Each path is a new rotation, seen through one point. The rows after it are directions, each followed by how far the rotation turns it, in degrees each step (0 if it stays put).
Each turn is a multiple of 5 degrees from 10 to 175, or 0.
Each row of a path follows its step; steps can be skipped.

step 0: [ 24  31 -58   7  11 -48 -12 -18  24 -15   2   6  21   6  14 -24  12 -19
 -20   4   1   9  -1 -20 -39 -40 -16  -4 -47  38 -29   0 -16  -2 -12 -26
 -23   9 -27  11   2  45   1 -17 -15 -16 -24 -11  12 -27   9  18   2  -7
 -46 -29]
step 1: [ 17   7   7  29  28  -5 -49  24   3  15  -9   7 -37  21 -35 -43 -17 -27
   4  -5 -31  -2   8 -36  24  43 -19  17  -4 -39  -8  -7 -29  -9 -30  -2
  10  28   9 -12 -40  11 -24 -29   7  35 -24   7 -19  12   4   8  39   0
  -8  19]
step 2: [-30   8  -2  20 -14 -10  20  29  -8  31  18  12   7  -3 -35   3   9  17
 -29 -41  32 -17  31 -11 -20  -2  34  -5  -5   6  38  -8 -16 -46  15  12
  24  52  -9  18  21 -13  23  16  52  -9 -44  26 -11  -5  21   1   3 -25
  27   2]
step 3: [ 14  15  14 -16 -14   7 -32 -23 -25 -34  -8   0  12  15 -17  -3  -4 -17
 -36  20  -5  -2  -9  50 -12 -25   9  36  14  21 -51  15   2 -13  25 -38
 -26  40  -9  49  28  25  29 -16  15  -7  31  -1 -37  15  -5   9  12 -32
   7   9]
step 4: [ 47  20  15  -5  39  -8 -15  24   4 -42   4  -3 -18  -4  -5  -7  30   6
 -34  13  21  12   1   6 -19  12   2 -29   4 -14  10 -16  20  27 -24  17
  33 -29  15 -25   5  56   4  -3  42  10   7  -5  -2  15   1  71  30  29
   2  25]
step 5: [-11 -23  18  22  23   4   1 -48  16  10 -59   2 -20 -43  16  -2   6  -2
 -12 -16  11  -8  25  24   7  19  24  29 -31  17  22  15 -12 -14  14   0
  46   8  19  -6 -10 -10   6  10  58  26 -24 -10  27   5 -38 -13  11 -13
 -38 -29]
step 6: [-25 -25   2  13  -7  23 -39  28  -4  -5 -15  -4   2 -15 -29  18  -3  10
  26  20  31 -12  22   5 -39 -31 -10 -28 -38  13 -36  -3 -19   9  32 -15
  28  31 -51   1  13  21 -24   2 -39  -8   1 -38   8  29 -34  -5  21 -24
  31  -6]
step 7: [  8  52   0  -3   9 -27   6  -8   4 -56  42  20   7  18  29   6  17  12
  43 -25  14 -18   2  39 -38  22  -8  -1  43 -15 -18   3  -2  38 -31  24
  -3  39  -6  -1  -2  -7 -23 -38  11  23 -22 -28 -14  15  -2 -16  29  -1
 -10 -11]
step 8: [-27  27 -23  34  38 -42  11 -52  27 -40  14  18  -7  -6 -37   1  25   9
   3   4  -7  15  17 -13  18 -35 -18  19 -61  -9   3  -4  14 -27 -30  -5
  11  21 -13  -5   0  10   4  19  11   8  -1   7   7 -62   1  14 -15  -7
 -25  10]
step 9: [ 20 -13   9 -24  34  -3 -39  33 -39  19 -28  13  -7  14 -67   9 -35  -1
   1 -11 -35 -55   5  14   5  -3 -24  24 -26  -1  22 -12 -14 -13 -43 -18
  28   7 -17  22 -38 -13   1 -32  -4  -8  -3  -5  -8  19  -3  11 -11 -22
  -1 -15]
Speeds:
[ -6  10  -1  -4   0   1   9  -5  -1  -6   1   5 -11  -1  -4  -8  -7  -5
  -4  -9  -2   1 -11   8  -1  -5  -7  -6   2   9   1  -7   0   6 -11   1
  -8  -4   2   3  -3   9   7   5  -3  -1   7   4  10 -11 -12  10  11   7
  -8   1] | 90
[-19   5   3  10  -9   3  -1  -4  -1  -5   9  -5   4   3  -6  -4   0   2
   7   1 -17   1  -5   4  -8  -3  10 -12  12  -5  -5   9   2   2   6   1
   4   8  -7  -1  -3  -9   3   3   6  -3   1   0  -5  -3   5   3   7   4
   7   0] | 80
[ -1  -5   2  13   6  -4   6   1  -3 -14  -2   0  -5   5  -5  -4   0  15
   2  -6   8   9   7  -6   5  -2   8  -2   7   3  -4   3   0  -7  -4  -9
   0 -13  10  -5 -15  -5   4   3  -2   9  -7   5  -3   1  -3  -3   1  -5
  -4  10] | 110
[ -3 -10  -6   0 -13  -5   5 -10   6  -4  -9   3  -2   3  -1  -8  -3   4
   0   7   0 -14   8  -2   8   0   4   1  -7  15  -2  -3   2   9  -1  -4
   5  -7  -7   3   4   1   4  -3  -2  -5   3  -1 -14  -9   4   2   6 -10
   8  -7] | 125
[  8  -2  -4   1  -5  12  -4  -3   0  -3  -3 -15  -2 -10   3   7  -6   8
  -6  15  -1   3   1   2  -5  -3   1  -4   3   7   2   7  -3   3   8  11
   6  -7  12   1  -2   0   0   4  -3   2  -7  -7  -4   1 -12   6   5   9
  -6 -13] | 55

step 0: [-30  -8   4  19   2   3  -2 -13  28  29  22 -13  24  14 -18  34  13 -30
 -26   5  -9   5  17 -28  -3   2  26 -19  13  25   1 -24  -9  26 -19  13
 -17 -13  19 -64  32  34 -15 -30  14 -26   4   1 -38 -56  26 -26  14   7
   6  21]
step 1: [-12  40 -18   8 -14 -14  -7   3  27   2  27 -14  29  10 -11 -36 -26  -6
 -21  16 -18 -37  11  -1  -8 -13 -20 -11 -13  30   6 -26 -11   3  -9  -2
  -4 -26   8 -65   6  -9  -4  -2  39 -16  51  28 -48   6  15 -35 -12 -17
 -21 -38]
step 2: [-16   8  -7   1  13  -2 -13 -11  21 -16 -13  11  35  17   5 -17 -21  11
 -22 -23   5   3  26  -7   5 -46  23  15 -11  18  12 -16  27 -22 -30   9
   5 -63  52 -24   5  -7  42   1 -37 -14  30  -1 -43  46  22  -3  -8  17
  14 -19]
step 3: [-30   0  -2  23  10  -5  -5 -10  22   2 -42   2  -1  62 -19  27  25 -14
 -35  10   7  19  33 -23  15  10   7 -43  10  18  44 -16  -2 -21 -38   7
  -3 -24  44  25  34   1  -4  -1  -9  -6  27 -33 -18 -16  29   5  18  10
   3 -34]
step 4: [-23  40   7  34  16  26   6   3 -15  12  -1  -8 -21 -12  -7  33  10 -37
 -23  19 -18 -17  14 -25  -7  -2  23 -52  -2  24  26 -57 -21   2 -15  -3
  -8 -13   5 -35  -6  44 -37  -6   5  12   6   3 -60   9   7 -16  -6  24
   3 -24]
step 5: [-29   6 -41  -2  -7   2  13  25   4  -6  24   5  27  25   7 -21 -13  18
 -24  -2 -31 -52  25 -19  20   4  14  -5  -8  25   3 -46  32  15  12  15
  -4 -53  -4 -40  15  33   3 -23   0 -20  26   8 -38   0 -32 -12  -6  44
  -7  -1]
step 6: [ -4 -18 -12   7 -19 -34  -5 -18  26 -22  12 -11  26  -1 -35 -24   7 -14
 -32  22 -36  -6  31 -17  17 -31  35 -22  25  13  21  22  24   2 -19  11
  15 -29  45 -22  17   5  31  22  -4 -23  47 -30 -35   9   2 -24   7  15
 -20  16]
step 7: [-40  24   3  29 -40   8 -18   1  17   8 -38  23  25  32 -36  16  26 -14
  27  28  -7  22  17 -15 -21  -6  31 -17   8  23  19 -14  -1   1 -23   8
  12 -24  30 -20 -28   7   4 -12  -9 -12  28 -24 -29  11  40 -48  -4 -21
  -5 -35]
step 8: [-10  38   6  -3   7   7   2  -6  44  30 -25  14  10  10  36  25 -13 -24
 -31  -7 -12  18  45 -22   8   1   7 -16 -18  -9   0 -49 -11   1  -6  49
  26 -45   1 -34 -12  38 -11  -1  12 -17  16  10 -28 -12  10 -20   7  21
   9 -52]
step 9: [-12  12  -1 -32  35   9 -22 -13  24  39  35   1  14  27  -6 -17 -21   3
 -42  -1   5 -17  14 -16  44  -9   6 -37   3  58  11 -20  11  25   2   3
  -2 -27  33 -21  32  37 -18 -15  12 -35  15  -3 -45   3  10 -11  12   5
  10  14]
Speeds:
[  0   4  -4  -9  -1   2   7  -2  -7   8   6 -11  16  -4   8  -1  -1  -2
  -4  -9 -12   0  -7   0  15   1  -3  -3   1  -1   7  -6  -2  -2   1 -15
   4   1  -4 -11  -2   5 -11  -8   2   7   4  -2   6  -4  -3  -3   6  -5
   9   4] | 85
[  0  -2  -8   4  10 -12  -8   8   2   3  16 -13   6   1   3  -1   1   2
   6   9   1  -9   0   2   2  -8   5   7  -2   1   2  -3  -1   5   7   3
 -11   2   4  -4  -2  -4  -9   4  -2  -2  -4  11   2  -1  -1  -3  10   7
 -16   6] | 80
[ -7   2  -1   4 -14  -2  18  -1 -11   0   6  10   3   2   1   2   3   4
  -3   1  -2   0   9  -7   7   5  10  -3   4  -7   0   3  -7  -1   8   5
  -4   9  -9   2   8   5   0  10 -10  -4  -1   1   0  15   0  -8   3  -2
  -7   4] | 45
[ 13   3   3   2   1  -1   6  -4  11  -8   2  -6 -10  -9  13 -14  -1  -5
  -9   8  -3   1   1   1  -1   2  -2  -9  -3  -5   9   7  -8  -5   3   0
   7   5   8  -7  -3   3  -2  18   2   6   3  -2   1  -1   0   0  -1   5
  -6  -7] | 155
[  1   8  -5  -3   7  -7  -6   0   2  -7   5   5   5   4  12  -7   1   0
  -9   5   0   5   3   6   8   9   2   0  -2  -1 -12   0   3  -2 -14   8
  11  -3  -8   1  -5   4   6  -7 -22   1  -1   8   1  -2  -5   7  -1   4
   1   7] | 115
[  6   4   0   2   7   2   2   5   4  -7   7   5  -3  -4   6  14  -6  -6
   0   9   0  -1   2   0  -5   2  -3 -15  -9   7  -3  -7  -1  13  11  -3
  -1  -4 -14  -6  13   5  -2   0   2 -12  -7  -1   7  -6   5   2  -3  -2
   9   2] | 85
[  5  -1   3   2   4  -3   6   7 -15  -8 -11  -4  -8  -6  -4   4   9   5
  -3   7  -1 -12  -1   4   1   7   0  -3   5   1   9  -3   7   3   1  -5
  -4  -4   2   3   2   6  -4  -5  -6   7   0  -9  -4  -5 -18   0  -7  14
  -3   9] | 55

step 0: [-24  26 -36  -8 -22  47  -3 -30  18  13  17  16 -12   3  -2  11 -29 -24
   1   0   2 -40 -11   5 -17   9  -4   5  15  11  44  25  32 -25  34 -39
  13 -14 -28 -13  27  -4 -13 -15   8  -3  41 -50   4  19   0 -34 -12  -3
   7  30]
step 1: [-17 -15 -43 -23   3   8  -6 -20  -9  26  12 -34   2  12 -20 -18 -17 -19
   6  16  43 -32  -5  17 -10  16  40  14  18  48 -18 -25   1 -14 -14  23
  -9   1  -5  16  -9  14  17 -10  -8   4  27  37  19  18  12 -18  49  54
   6 -13]
step 2: [ 32  -1 -58   5  11  -1  11 -11  13 -35   9 -15 -10  32   6  41  28 -28
 -21 -15  -2   0 -10   8   8 -13 -23   5 -11   1  13  -6  11 -31  47 -10
  22 -30   1 -44 -11  -7 -14   6 -23  15 -21   9  16   7  -1   0  55  36
  -7  28]
step 3: [-10 -21 -13 -22   2  21 -89   5 -13  -3   1 -14  22   9  -4  24 -42  12
   9 -28  13  -1  13  18  34 -17 -23  -4 -10   5  23 -33  -8 -17   2 -38
   6  10 -15  -1  11   5 -19  -1  -3  49  15  13   2  29  42 -16  10  -2
   8 -10]
step 4: [ -3  32  13 -20  26 -14 -26 -12   6 -19  -6 -17  48   6 -15  11  68  17
   1  45  -8 -59   2  -7 -38 -14  16  -2  10   9   7 -19 -13 -10 -19 -13
   9   2 -32 -27  17  -9 -16  -1 -30  16   8  31 -20  19   2 -22  20   7
 -14   9]
step 5: [-21 -28 -37 -14   2 -18  -3 -13  19  -9   4  15  13  -9 -25  -5 -15  20
   5  38 -31 -25  18  17  14  30  18 -25 -42  -4  -5 -10  46 -11  30 -59
   8  14 -15 -13  12   5 -22  13   2  -8  -4 -35  16  -3  31   4  -7  31
 -27  43]
step 6: [ -5   5  -3 -10  -3  31 -56 -45   6   5  13 -33   4   1  17  11   5 -34
 -16  33  12   2 -26  -1 -17  25  36  -2   5  17  30  35   4 -23 -10   8
  14  25 -44   5 -15  25   1   0  -3 -19  50 -17  50  25  10   1   6  -4
   0  21]
step 7: [-10 -19 -46 -25  -6 -10  28   3 -18   2 -14   4 -14  19 -26  27  15 -14
 -16  20  32   9  -5 -17 -25  48  21 -16  28  35  29 -16  14 -45  -1 -28
 -32   6   3 -34  11 -19  10 -23 -17  30   7 -11   2  10 -11 -10  44  32
  13 -10]
step 8: [-24 -36 -33  24  23 -21 -30 -20 -23 -41  30 -26 -14  -2  -2  14  -1  -8
 -35 -21  24  17   7  10   6 -22  10  15 -39  21   0 -12  -5  22  -1 -23
  12   4  -1 -36 -39  29 -10  -6 -33  28  -8  26  43 -12  24  -9  24  22
 -15   5]
step 9: [-10  27 -36 -19   8  23 -42  -6  14 -25  -1 -15  29 -10  -8  36  16  10
 -10 -14  20  -6  -6 -28 -17  -5 -34   7   9  -7  17   7 -56 -30  11 -47
  -4  11 -42 -12  32  -1 -17  12  11  52 -18 -13   5   3 -14  15   9 -28
  -5  14]
Speeds:
[  1   0   6  -1  -3   7  -5   2  -4  -4  14 -11 -10   3   0   6 -10  -6
   6  -5  -3  12  11   9  -3   1  -9  -5  -1 -10  -3   4  -9  -9  -1  -3
   0  -1  -3  -5   5   3  -6   4   7  -6   3  -5   7   4  -3  -5  -5  -7
  -7  14] | 120
[11 -8 17  3  5  0 -1 -7  2  5 11  4 -5 -5  9  9 10 -7 -2  4  4 -5  2 -7
 -4 -3 -1 17 -3  2  1 -2  5  6 -2  1 -1  2 -1  8 -3  4 -5 12 -4  4  6 -2
 -3 -1 -9 -5 12 -3 -6  7] | 160
[ -3 -13  -3  -4  -2  -3  -3  -2   3   4  -7  -2 -13  -9  -9   8 -13   5
  -2   7  -1  -3   8   3   7   2  -9  -2   3   6  -4 -14  -1   0   4   4
  -1   2   1   5   6   2   2   5  -4   6  -3 -16  -7   6  -9   6  -6   5
  -6  -9] | 160
[ -2   1  -3   3  -2  16   1   9  -1   4  -5   2  -1   8  -5  -5  12 -13
   7   3  -7  -2   2   1  -8   2   5  -8   5  -5   2 -14  -9   8  -1  -5
   0  13   4   6   1  10   8   3   4   9   7   7   2   5 -11   2   2  -1
  -3  -4] | 125
[ -6   5   0   2  -5  -7  -3  -4   4   0   3 -13  10  -6  -1 -10   4   3
  12   0 -14   2   2   1  -6   0   8   9   2   1   1   2   0   9   4  -6
   6   8   4  12   7  -7   3  -3  -6   1  -9 -15  -8   6   1  -5   0  -4
  -1  11] | 65
[-12   3   0   0  -8  11  -5   6  15   5  -3   5   4 -10   9  -7  -5   6
  -5  -3  -4   8  -3  -4  12  -8  -6   6  18   3   1   4  -2  -3  -6  -5
  -3   3  -9   0  -4   7  -6   0  -7   2  11   0   3   6   1   2   5  -4
  -3   2] | 125

step 0: [-25  -8   3 -42  10  -7   7  -3  43 -13  -8 -24 -24 -10   9 -23   9  15
  26  12 -42 -70  -9   2  12  -8  -5  -8 -25  10  -2 -13  11 -32  39 -39
  16   2 -38 -24   1 -19 -10   8  59   7 -53  27  29 -18  10 -37  27  22
  -8 -11]
step 1: [-25  -8   0 -11  -3   5  -1 -19 -39  12 -64 -19 -22 -25  17 -16 -23  15
  -1  -9 -34  -8  39 -15 -55  23  -9   5 -26 -11 -37 -34 -27 -65   7  -7
   3   4   7 -25  10  13 -21  37   8  15  29 -12   0   6 -13 -27 -33  32
  42   4]
step 2: [ 14  -5  18 -12 -11  14  15 -25  -7  26 -37 -10  -1 -18 -14   0  -9  -7
  11  13  42 -31 -28  83  15  24 -18   6 -25  27 -43   0 -34 -21  13 -23
   2  -9 -20  -7  -9 -57   5  38  40  20  -3  13  -9 -28 -29  40   2  -4
  -3  26]
step 3: [ 21   7 -18  31 -25  -5   7  -9  -4 -47 -37 -31 -31 -22 -20 -26 -31  -8
   9  22  -2 -26   5  27 -35 -23 -14  -3  -4  -4 -11 -79  15 -36  30  18
 -43 -12   2   1 -48 -33 -13  18 -35 -16 -10  -4  -6  21  13  -1  35 -25
 -15   2]
step 4: [ -9  18 -31  21 -11 -35  40  42  -1  -1 -31 -15  15   3  26 -56   0 -25
  24  -6  -6 -50  -6  14 -46  -6   4  16  24  40  -8  -7   3 -12  -3   7
  47  47 -39 -13   0  -7  24  11  12  29   1   4 -33 -21 -29  13 -12 -52
  -2  -4]
step 5: [-37  36 -42   1  31  -8  -7  20   3  -8 -35  36 -20   9 -15 -57 -41 -42
  13  -4  10  -9  26  16  17  29  -4 -19  22 -58   0 -37  17 -17   3 -23
 -17   3 -35 -11 -10 -33  17 -15  -4   1 -27  17  32 -23 -33  -9 -10  23
  21  33]
step 6: [ 15 -20 -52 -29  36  28  20 -28  39  30 -28  12  28 -18 -13 -34   3 -10
  19  37 -35 -63  -7  25 -20  36  42  12 -19  -9  22 -33 -16 -11   5  -2
  14  47 -10   0 -12   9 -21   7  -2 -26   5 -15 -12 -16  19  17   2  27
  25  -9]
step 7: [-14  39  -8 -35  -1  19  11 -12 -28  -9 -54  15   2 -21  12   3 -24 -42
  16  60  -2  13   2  13  -6 -35 -28 -27 -14 -16 -11 -47 -20   4  -5  17
  29 -18 -49 -20  10  12  24  34  46 -30   8   9 -36   6 -11  -8  -8  36
  -7 -28]
step 8: [ -8  39   4 -32 -35  13  19 -12  18 -19   8 -23 -12   6  21  -6   9  33
  39   0  -4 -64   3  63 -27 -18   8  -9 -16 -17  28 -26   4 -19 -20 -32
   2 -43 -29 -15 -34  -2 -61   4  39  -1  -7 -18  12 -22 -35  -5 -18 -10
   6   0]
step 9: [  2   3 -28  12  17  -5  15   6   1   0 -17 -25 -40 -23   3  -2 -23   5
  -3  15   0 -12  30  -5 -33   0  -4 -34  16  58 -20 -45   3 -81   2 -19
  -6 -22  16 -14 -28 -13  27 -24  41   1  27  21  -4 -27   2  -1 -15   9
  53 -45]
Speeds:
[ 14  -2  -7   6  -8   5   4   0   2   6   6  -1   2  -2   5  -6   8  15
   1   0  -4  -1 -13   3  -2   5   1  -8   5   1   2   2  -8  -5   4  -7
  10   1  -9  18   6   1   6  -5   1   9   3  -4 -10  -5   2  -2  -5   4
  -3   9] | 160
[  0  -3  -1  -6   4   7  12 -13   7   5   2   1   6  -4 -13   8   3  -4
  -6  10   5  12  -8   4  -4   2  -3  -8   5  -3  -9  -4  -7   4  -4   7
   0   4   1  -1   1  -7  -9  11  -6  -8   2   3  -9   6   5   0   4  -3
  -1  13] | 85
[  2  -5   4   3  -8   0   3  -4  -7   1   2  -9   8  -7  -3  11   2  10
   6   0   7   3   0   5  -4  -6  -5   7   4   1 -12  -5   6 -10  -9  -1
  -3  -9  -1   3 -13   0  14  -4   3   2   8  -6   9   0  -6   4   8 -12
   6   3] | 55
[  4  -1   1  -1   3   1   9 -10  -9  -1   1  -3  -9  -2   1  -2  -3   4
  -8   9  13  -5   9  -5   7   0   3   2   4 -14  14  14   6  -3   2  -2
   1  -5 -10  -2  -9  -6  -5  -2   4   3  -4   2   3  -6   9  11  -3  -3
  -2  11] | 125
[ -5  -1  -1   6   0   1   6   2 -12   5 -10  -1   9  -9  10   7   0  -7
   6   1  11  -2  -8 -12   0   3   4  -4   1   9   2   9   2   6  -5   7
 -13  -3 -10   1  11  -2   3   3   3   3  -1   6 -11   3  -8   1  -6   1
  13  -5] | 135
[  1   5 -11   8   4   1  -3   9  -6   4  -4   9   2   2  -4  -1  10   1
   0   7   4 -11  -2   3   1  -8  -6  -4  -8  -8   5  -1   1  10  -2   4
   0  17   4   3 -15  -1  11   2  -4  -8   2   1   5   7  -7  -1 -12  -5
   2   7] | 35
